128 stands for zero in the data rows.
Here are some points:
[ 65 101 139 168 188 217 219 213 206 192 175 159 139 117  98 110 117 118
 120 112 111 103 107 105 115]
[ 96  92  91  86  78  76  68  57  44  48  51  51  87 116 140 146 135 134
 122 127 125 131 139 138 139]
[ 98 102  93  95  87  88  78  73  67  57  63  73  86 115 131 131 128 124
 121 112 111 114 113 121 123]
[107 118 140 163 189 212 217 221 223 210 201 186 159 132  89  92 115 133
 155 163 176 188 194 193 193]
[194 172 143 119 100 100  97 104 117 127 129 135 136 133 132 127 137 140
 150 159 163 171 172 168 155]
[102 111 139 168 192 215 219 223 218 212 194 179 148 120  83 111 130 146
 155 161 170 172 172 172 159]
[208 181 142 103  65  22  35  54  72  93 110 124 135 129 122 108  99 100
 104 112 117 114 123 119 118]
[133 135 129 125 130 130 127 127 130 136 138 140 141 150 138 131 126 123
 127 133 138 149 158 165 167]
[ 92  79  79  70  65  59  47  33  32  27  35  66  99 133 155 153 145 142
 133 131 125 125 129 126 128]
[ 87  85  81  85  91  94 103 103 109 115 117 129 136 154 163 164 160 150
 147 142 137 128 122 115 108]
[ 93 104 114 118 130 127 125 117 113 110 108 106 113 119 126 123 109  97
  86  78  69  60  48  51  52]
[157 146 145 149 169 185 193 190 188 179 167 146 128  96 125 152 180 194
 207 214 218 214 204 189 170]
[188 199 198 188 181 162 139 114  94  78  65  54  84 119 133 134 124 100
  83  68  51  51  65  94 130]
[ 80  83  72  64  57  44  36  24  19  25  50  79 104 131 154 151 133 125
 120 110 111 110 106 115 121]
[176 158 149 143 146 154 164 166 162 157 149 137 111 111 142 168 177 194
 207 210 211 203 196 174 142]
[188 197 200 189 177 165 142 119 101  84  77  73  86 118 134 134 122 109
 100  81  73  68  73  87 115]
[178 175 173 170 167 152 141 128 112 112 111 109 113 124 124 119 108  95
  90  77  71  72  70  77  93]
[ 93  94  87  90  91  92  94 102 106 105 118 128 140 152 158 156 152 150
 145 149 139 131 135 128 126]
[ 96 103 107 106 118 115 114 110  99 101 103 104 109 120 127 117 114 101
  92  88  80  74  79  80  83]
[113 103  99 101 109 113 114 122 117 129 119 131 130 134 145 143 145 150
 158 163 163 167 167 161 155]
[203 179 150 114  80  49  50  69  86 113 135 152 158 163 142 109  83  62
  63  63  66  68  75  77  76]
[ 57 101 138 175 196 217 221 220 211 192 173 159 140 109 103 115 121 128
 131 119 111 110 105 102 118]
[165 167 166 161 162 146 138 127 121 119 113 117 123 140 143 134 124 119
 106 100  95  92  91  94  91]
[ 78  71  67  61  42  37  32  22  30  45  61  88 119 143 163 156 150 139
 132 122 117 118 112 113 117]
[ 90 105 122 137 154 162 168 161 158 152 142 138 128 120 116 103  94  92
  84  74  67  60  55  57  75]
[202 179 145 110  70  41  44  64  86 105 125 138 148 148 132 107  83  81
  75  77  81  77  84  78  71]
[105  97  99 103 106 115 111 114 118 124 133 132 136 143 149 147 144 141
 142 147 146 145 145 147 137]
[ 75 106 136 160 186 196 198 197 191 174 165 144 128 107 101 108 108 105
 102  98  97  86  86  90 109]
Then 22 other points, each followed by its number:
[207 185 143 107  66  38  44  58  81  98 108 118 125 120 116 110 110 119
 126 137 140 153 152 151 146] 0
[ 63 102 138 165 187 205 208 200 196 180 162 144 128 113 106 116 118 116
 110 100  88  82  80  85 110] 1
[ 70 106 138 171 203 215 222 225 222 206 190 165 140 116  92 116 127 135
 142 141 149 147 145 141 139] 2
[206 179 149 110  66  26  37  49  76  90 114 127 133 129 124 101  97  94
  96  98 102 104 102 109 103] 3
[166 154 140 138 152 160 171 169 169 163 153 139 123 115 133 159 178 193
 203 208 213 207 193 177 153] 4
[148 139 138 158 175 191 203 203 200 195 180 161 139 108 107 137 161 183
 196 212 218 222 219 209 195] 5
[ 60 101 141 174 196 211 216 212 204 193 174 160 134 108 111 115 123 121
 115 114 101  91  87  94 115] 6
[ 69 103 138 162 188 195 202 201 192 178 164 145 126 116 107 115 121 114
 102  99  90  83  81  90 108] 7
[ 84 109 140 176 200 217 224 227 216 203 188 163 134 106  92 117 133 146
 146 152 149 151 143 140 137] 8
[140 141 140 139 141 136 131 131 131 134 139 139 141 145 139 123 110 113
 112 112 119 121 134 132 135] 9
[ 79  78  72  60  50  42  24  26  23  37  56  79 115 143 159 153 142 130
 117 114 103 102 103 112 117] 10
[ 62  99 144 173 201 220 227 227 215 201 189 165 137 107  95 116 134 134
 139 141 141 137 128 129 130] 11
[ 77 104 129 155 175 188 189 187 177 169 159 145 132 115 100  96  91  85
  85  80  73  65  67  68  83] 12
[163 149 146 148 161 171 187 182 183 179 168 149 125 100 122 151 171 197
 209 215 223 217 212 199 174] 13
[ 94  99  99 108 103 104  93  82  83  85  80  82  95 116 131 125 121 114
 109 104  99  98 101 109 108] 14
[181 184 188 178 173 160 143 128 114 104  93  92  95  98 115 117 111 105
  95  89  84  80  79  90 113] 15
[116 121 139 163 184 208 220 221 213 208 197 175 153 117  75 109 132 152
 162 178 185 196 194 194 184] 16
[ 90 108 123 144 159 166 168 168 166 159 147 142 132 117  96  81  78  82
  70  72  70  69  68  76  86] 17
[113 110 111 114 115 118 121 128 130 132 133 138 137 138 146 139 139 143
 143 144 154 158 154 155 156] 18
[ 83  79  75  74  76  83  85  91  94  97 110 118 135 151 166 167 161 156
 156 146 140 139 131 117 109] 19
[122 119 119 121 115 125 122 128 128 128 136 134 135 139 141 133 134 139
 141 147 153 159 162 165 166] 20
[148 140 135 153 176 190 198 201 199 185 175 152 124  97 122 153 179 195
 206 219 219 211 204 188 168] 21
Which of these numbered points is nearest to each point below, ignoring the 3 directions in which the first points spread most? Its number follows each.
[ 66  66  58  57  58  60  64  62  73  80  95 113 132 162 175 172 164 157
 150 135 129 123 110 105 100] > 19
[136 135 141 161 178 200 205 206 205 195 190 169 143 118 105 132 152 169
 186 205 221 221 224 218 202] > 5
[ 80  77  68  65  68  67  71  77  89  96 108 125 144 162 176 173 157 145
 140 131 127 119 109 112 101] > 19
[180 196 191 190 178 163 146 129 108  99  88  83  83  97 124 121 119 104
  93  87  84  79  80  87 110] > 15
[188 189 193 188 178 163 146 129 107  95  89  78  86 111 131 128 118 109
 103  93  76  77  80  88 115] > 15
[ 86 106 141 168 195 217 219 223 221 207 185 170 143 113  88 115 129 144
 152 157 165 163 164 159 150] > 2
[ 98  99  94  96  96  88  80  79  68  72  68  77  84 106 121 120 115 112
 109 112 118 123 129 133 139] > 14
[179 155 142 133 135 147 153 156 155 152 145 137 115 106 126 148 167 176
 190 195 197 193 184 174 155] > 13
[205 181 147 115  86  65  61  72  91 110 127 137 143 144 135 112 101 104
 113 121 131 150 159 169 169] > 17
[207 179 145 105  66  38  41  56  81  97 111 120 123 123 110 108  98 106
 112 113 117 124 128 128 128] > 0
[ 68  64  59  56  50  54  50  52  59  66  84 101 127 153 176 172 163 157
 148 140 129 122 120 105 105] > 19
[146 143 144 143 142 135 135 132 131 130 138 140 138 141 136 125 115 115
 107 110 116 127 129 137 136] > 9
